128 stands for zero in the data rows.
Here is a table of points, one per row:
[101 192 104 108 130 122 178 126 137 169 156 166 105 158 143 128  95 115
 113 172 148 194 145 138 137 140 111  99  97 134 112 107 144 181 110 112
 120 106 113 141 142 162 128 106 134 133  91 106 115 103 123 117]
[130 116 108  91 169 119  86 123 149 121 114  95 167 111 150 109 156 126
 105 150 103 126 143 140 147 117 129 156 142 115 145 120 132 138 148  93
 132  84  82 114 110 116 159 103 126 132  94  82 136 142  86 120]
[143 161  83 129 108 131  87 122 109 140 121 116 102 161 132 140 128 108
 149 134 171 161 112 173  63 106 155 141 133 122 146 148 141 100 144 134
 129 126 148 124  86 108 119 130 131  73 139 132 109 151 161 111]
[112  94 128 103  69 144 104 115 119 111 141 151 128 156 146 148  97 125
 151  74 133 104 110 140 115 102 101 110  88 110 127 121 136 118 132 137
 162 123 128 112 108 102 151 126  88 131 123 147  82 146  89 148]
[143 116 129 111 145 113 120 148 131 101 102  97 109 147 143 164 114 141
  94 133 172 118 158 138 147 163 108 155 133 164 158 127 133 150 135 156
 129 157 126 131  99 172  96 135 137 160  94 113 100 140 116 165]
[143 107  83 106 153  95 123 144 144 112 156 138 113 115 139 183 145 123
 133 115 112  85 123 134 146 148 110 130 111 149 171 146 115 137 121 101
 123 138 119 139 107 149 122  91 192 140 128 158 114  82 163 149]
[125 103 142 106 129 134 120 134  96 163 136 169 130 178 127 131 137  99
 118 117 166 127 115 125 111 137  80 140 144  86 143 118 117  88 115 130
 174  96 166 181 121 120 133 125  96 112 112 160 128 129  98 121]
[159 106 115 142 113 156 129  85 148 160 109 116 124 125 114  97 148 130
 140  85 137 166 148 114 141 123 101 127 155 127 132 161 145 153 167 152
 103 170 122 109 133 124 165 140  93 153 113 152 147  61 130 108]
[ 78 140 122 168 151 184  92 143 134 132 116 148 119  95 113 150 175 141
 144 126 115 141 159  96 122 138 118 111  81 155 117 124 109 112 128 162
 114 108 133 141 143 118 117 139 120 124 100 152 184 152 130 154]
[121 134 169 124 153 156 158  64 102 147 152 100 164  82 134 138 102 131
 137 155 172 119 108 139 117 154  90 150 108 124 155 138 139 127 140 144
 112  92 168  89 159 117 137 146 180  99 148 126 129 141 122 122]
[139 156 125 114 146 149 128 108 160 131 150 117 126 184 118 154 112 133
 119 102  91  94 118  98  96 143 176 155 138  95 143 147 159 118  72 152
 141 124 147  99 121 101 119 141 112  94 107 140 121 113 135 148]
[120 125 115 139 126 139 178 108 131  75  93 108 111 162 118 123 111 123
 125 143  88 138 127 104 147 135 141 105 130 104 158 168 128  68 170 145
 127 137 132 123 152 156 169 120 114 180 138 123 131 123 137 115]
[145 139 128 149 116 137 125 134 124  89 155 131 139 139 130 108 147 106
 105 107 146 113 173 111 173 123 128 140 144 126 149 118  87 126 142 100
 104  79  81  79 134 141  91  99  94 119 141 104 103 131 102  93]
[126 142  92 131 108 135 138  95 152 125 141 105 122 138 125 105 160 131
  91 179 173  84 121 108 188 141 130  96 145  95 106 139 124  93 147 109
 118 197 132 144 146 121 148 159 114 103 135 141 142 146 150 140]
[155 104 149 116 108 131 153 139 132 158 126 155 105 140 166 115 164 136
 103 160  97 102 146 157 125 130 133 163  93 129 123 150 165 154 118 140
 130 145 114 149 159 178 110  93 151 106 176 167 141 131 110 104]
[118 159 144  80 111 149 116 145  98 179 158  84  95 142 106 146 134 141
 156 123 129 125 129 146 138  79 136 130 132 124 150 120  95 124 103 140
 193 141 144 132 108 123 142 108 136 142 144 109 159 136 147 108]
[161 139 162 154 159 129 148 142 160  96 138 155 105 122 132 101 147 128
 159 114 151 135 131 155 152  69 107 164 118 156  94 121 117 119 111  99
 122 113 160 131 143 103 156 126 141 175 120 125 140 148 144 188]
[128  94 161 145 136 124 100 136 129 142 124 147 110 109  87 126  91 113
 157 184 121 137 138 142  95 162 139 144 115 119 141 117  91  88 102  79
 112 186 133 136 141 107 126 104 128 157 117 113 127 118  78 146]
[ 87 112 169  94 145 163 133  98 102  93 137 126 149  89 120  77  94 131
  98  98  88 142 116 165 133 143 103 134 108 156 134 162 158  89 107  95
 120 132 109 131  87 138 106 148 106  82 169 114 124 115 191 157]
[144 146 102 132 143 152 147 172 108 132 114 133 132 121 130 122  97 121
 161 118 131 109 107 142 152 132 163 128 113 101 142 139 167 146 114 136
 174 132 140  63  93 107  99 152  94 127 141 157 178 140 122 109]
[105 106 132 151 123 104 129  86 143 114 103 145 108  92 127 138 143 134
 129 139 163 131 147 113 105 135 203 111 141 111 114 167 112 178 155 126
 175  82 125 157 158 137 135 146 108 157 147 108 135 107 155 132]
[124 118 123 124 147 148 153 138 151 120 118 130 122 107 127 135 166 139
 115 161 189 111  66 131 118 135 129 131 168 159 142  99 144 104 127 154
 129 139  97  94 129 174 106  95 113 135 134  97 101 127  86 128]
[142 101 116 113 116  65 150 128 135 122 112 114 169 114 125 127 131 133
 153 167 162 135 159 103 131  99 108 139 134 165 124 132 101 101 126 160
 121 145 105 106 154 118 138 130  86  65 102 146 124 140 164 108]
[145 172 151 176  86  87 111 141  80 122 108 148 113 112 118  90 122 149
  93 118 117 110  84 130  82 133 102 149 117 130 146 135 112 163 115  83
 135 138 108 131 144 110 157 140 139 148  94 141 124 135 109 118]
[ 61 106 160 137 117 119 174 144  89 158 116 108 169 170 112 159 100 130
  92 125 146 135 111 118 118  95 134 141 168 158 134 103 146 140 156 104
 107 134  83 134 106  80 104 136 172 121 173 148 161 100 129 178]
[ 78 143 115 116 149 105 107 102 157 156 128 170 135 177 170  99 117 134
 146 140  91 164 109 126 150  96 120 107 135 145 139 103  99 152 101 122
 113 139 151 118 151 166  84 168 155 155 152 147  97 136 110 108]
[155 150 116 152 162 190 110 111  86 104 119 172 154  97 115 151  88 103
 132 131 103 138 134  74 128 103 150  99 141 149 104 118 107 161 140 159
 127 162 127 155 104 157 143 132 161 107 113 135 155 153  97 139]
[137 179 131 143 133 142 153 163 138 112  86 146 167 100 159 158 146 124
 149  78 109 145 151 128 102  93 134  86 102  77 114 128 103 123 140 134
 126 165 135 153 137 144 131 148 139  85 130  67 116  99 109 187]
[157 142 101 112 166 118  97 148 133 174 131 125 141 162 112 122 100 148
 107 133 119 100 110 136 116 127 108  85 112 169  80 173 135 120 125 125
 115  96 110 153 169 149 114 122 133 147 165 106 134 128 105 113]
[165 109 102 130  96  91 170 127 140 136 152 123 127  90 108 118 143 137
  92 125  60 151 164 138 148 136 113 124 168 144 156  97 101 112 147 132
 126  93 144 109 137 131 114 154 100  99 130 129 128 140 114 143]
[136 140  95 111  96 177 146 142  94 140 126  96 120 126 117 120 109 145
 175 131 124 103 104 156 147 102 165 160 126  98 134 125 123 112 110 152
 119  88 107 177 104 123 109 167 124 150 106 143 105 116 131 116]
[127 149 174 129 126 167 105 144 172  65  91 143 102 145 109 118 152 134
 153 139 116 125 156 159 142 146 121  89 128 162 109 100 121 145 123 131
 130  97 143 148 129  86 147 124 172  92 112 161 142 125 112 120]
[139 108 125 122 187  85 140 137 154 109 161  86 105 128 128 121 148 131
 110 110 141 120 139 117  95 133 110 120  82 114 133  99 125 176 139 149
 115 165  85 148  65 121 109 120 116 150 149 150 125 140 121  98]
[156 111 122 156 125 141 142 115 131 144 131  88 133 133 138 127 102 129
 122  59 127 158  99  93 119 141 165 124  93 124 125 108 150 109 133  90
 158 114 139 105 149 109  89 128 169 121  98 139 117 145 164 113]
[ 86  96  98 159 103  93 110 116 124 100 100 118 120 127 110  83 112 136
 147  95 135 125 147 130 124 149 151 116 140  87 107 103 112 164 109 162
 116 106 168 137 139 162 162  91 152 121 155  93 165 114 140 142]
[155 148 159 112 107 106  85 153  94 153 102 167 129 126 103 133 143 108
 101 144 109 128  92 136 152 143 136 131 102 102 140  86 144 118 116 165
 109 122 122 144 152  77 152 118 102 158 134 125 104 141 188 139]
[128 124 101  97  86 114 117 156 138 131 146 119 128  79 172 121 138 104
 132 113 131 155 134 118  90 140 108 101 164 150  98 172 179 143  83 118
 108 124 118 155 156 107  97  98 138 167 170 147 123 137 113 132]
[141 111 132 141  98  90 120  85 126 108  91 147 103 143 128 170 130 136
 148 147 113 138 134  91 158 141 107 118 159  89  79 158 133 130 134 142
 126 115 129 103 100 133 119 139 132 146 134  83 161 109 166  97]
[ 95 145 152 135 110 108 120 163 142 113 174 101 161 100 113 134 132 128
 128 129 105 141 128 134 142 146 122 147 171 105  71 138 100 130 168 150
 138 142  96  91 141 180 160 148 125 125 101 185 103 146 151 113]
[107 117 123 104 148 113 130 122 132 113 135  98 129 115 118 152 154 124
 129 135  90 105  99 129 124 125 122 153 153 150 135  99 146 183 165  89
 114 146 166 143 151 132 104  92  62 124 111  87 122 146 121 109]
[111  97 156 174 169 106 119 150  96 121 172 164 108 129 135 118 140 137
 129 132 140 134 142 150 139 126 142 144 129 144  99 133 135  87 108 127
 115 171 145 135 125  80 157 151 152 137 108  76  91 119  92 112]
[148 122 163 141 106 143 127 124 155 184 136 111 180 130 158 118 107 133
 133 138 142 108 141 102 102 147 167 122 112 154 149 108 143  96 130  86
 117 103 177 110  82 137 152 136 138 126 131 139 134 126 165 109]
There is one direction along which these points spread out most. Where along it does each point below lie, from 0 to 99? 50 is the average, and the first point above lies past it. One standard deviation of the points above along it is 16.
[165 109 102 130  96  91 170 127 140 136 152 123 127  90 108 118 143 137
  92 125  60 151 164 138 148 136 113 124 168 144 156  97 101 112 147 132
 126  93 144 109 137 131 114 154 100  99 130 129 128 140 114 143] 67
[127 149 174 129 126 167 105 144 172  65  91 143 102 145 109 118 152 134
 153 139 116 125 156 159 142 146 121  89 128 162 109 100 121 145 123 131
 130  97 143 148 129  86 147 124 172  92 112 161 142 125 112 120] 51
[101 192 104 108 130 122 178 126 137 169 156 166 105 158 143 128  95 115
 113 172 148 194 145 138 137 140 111  99  97 134 112 107 144 181 110 112
 120 106 113 141 142 162 128 106 134 133  91 106 115 103 123 117] 61
[125 103 142 106 129 134 120 134  96 163 136 169 130 178 127 131 137  99
 118 117 166 127 115 125 111 137  80 140 144  86 143 118 117  88 115 130
 174  96 166 181 121 120 133 125  96 112 112 160 128 129  98 121] 27
[139 108 125 122 187  85 140 137 154 109 161  86 105 128 128 121 148 131
 110 110 141 120 139 117  95 133 110 120  82 114 133  99 125 176 139 149
 115 165  85 148  65 121 109 120 116 150 149 150 125 140 121  98] 64
[161 139 162 154 159 129 148 142 160  96 138 155 105 122 132 101 147 128
 159 114 151 135 131 155 152  69 107 164 118 156  94 121 117 119 111  99
 122 113 160 131 143 103 156 126 141 175 120 125 140 148 144 188] 52
[142 101 116 113 116  65 150 128 135 122 112 114 169 114 125 127 131 133
 153 167 162 135 159 103 131  99 108 139 134 165 124 132 101 101 126 160
 121 145 105 106 154 118 138 130  86  65 102 146 124 140 164 108] 64
[118 159 144  80 111 149 116 145  98 179 158  84  95 142 106 146 134 141
 156 123 129 125 129 146 138  79 136 130 132 124 150 120  95 124 103 140
 193 141 144 132 108 123 142 108 136 142 144 109 159 136 147 108] 26
[ 95 145 152 135 110 108 120 163 142 113 174 101 161 100 113 134 132 128
 128 129 105 141 128 134 142 146 122 147 171 105  71 138 100 130 168 150
 138 142  96  91 141 180 160 148 125 125 101 185 103 146 151 113] 68
[145 172 151 176  86  87 111 141  80 122 108 148 113 112 118  90 122 149
  93 118 117 110  84 130  82 133 102 149 117 130 146 135 112 163 115  83
 135 138 108 131 144 110 157 140 139 148  94 141 124 135 109 118] 46
[107 117 123 104 148 113 130 122 132 113 135  98 129 115 118 152 154 124
 129 135  90 105  99 129 124 125 122 153 153 150 135  99 146 183 165  89
 114 146 166 143 151 132 104  92  62 124 111  87 122 146 121 109] 69
